128 stands for zero in the data rows.
Some points, one per row:
[101  84  99 166  97 100 130  64]
[ 75 105 163 144 103 130 194 153]
[164 114 165 130 148 135  86  75]
[129 163 156 123 133 109 149 164]
[115 152 147 126 109  88 151 198]
[ 86 168 130 122 134 136 110 157]
[195 146 136 157 180 192 136 112]
[ 81 196 155 143 107 121 175 161]
[150  80 112 111 107 180  85  78]
[159 102  92 118 172 146 129 128]
[ 83 162 147 139 123  94  82  84]
[134  98 123 143 141 105 145  79]
[172 115 107 179 102 166  65  78]
[151 116 129 153 158 139  65 114]
[190 105 129 125 183 180 100 106]
Then 10 other points, each followed by its number:
[105 161 113 118 109 102 169 151] 0
[114 127 117 105 131 125 102 170] 1
[ 92 132 160 114  89 112 113 118] 2
[135 119 143 120  77 109 142 106] 3
[161 150 144  83 119  79 159 123] 4
[131 173 129 112  87  83 134 159] 5
[110 138 117 142 126 118 117 149] 6
[ 88 120 151 110 145 123 139 168] 7
[149 124 141 145 121 117 107 151] 8
[135 145 144 179 135 122 113  82] 9
Which of these numbered points is nearest to each point below, looking only along the 3 directions in which the first points spread most? Its number follows each.
[139 168 131 117  64 133 146 114] > 6
[124 119 125 133 171 171  86 133] > 8
[141 110 104 133 148  99 102 161] > 8
[140 178 121  60 102 123 108 163] > 1
[142 160 133 106 118 107 184 165] > 7
[150 166 135 143 147  87 128 134] > 1
[138 106 125 117 117 135  90  81] > 9
[106 132 107  79 121 136 161 126] > 4
[137 126 149  96  95 105 123 142] > 6
[119 119  95 167 144  98 149 158] > 4
[100 101 107 130 116 118 150 112] > 3
[ 54 127  96  78 119 116 150 175] > 0
[160 107  85 160 100  89 122 137] > 3
[ 57 165 130 164  91  90 144 122] > 2
[ 81 150 136  76 122  86 197 159] > 0
[ 93 145 143  99 131  88 147 105] > 2
[ 74 163 137 112  89  77 128 125] > 2
[135 169 133 161 114 105 161 185] > 7
[ 79 152 116 122 105  83 195 180] > 0
[ 86 172 120 159 118  75 136 165] > 5
[135 143  87  76  77 103 130 178] > 7
[126 126 169 110 114 115 151 120] > 4
[124 140 149 137 105  69 157 118] > 2
[152 113 139 194 122 132  96  88] > 9
[ 88  81 113 165 150 126 137 171] > 4
[124  95 153 140 165 171  82  57] > 9
[132  95 163 139 121 131  71 116] > 9
[ 44 141 123 112  88  91 216 175] > 0
[ 86 164 109 121  90  77 119 168] > 5
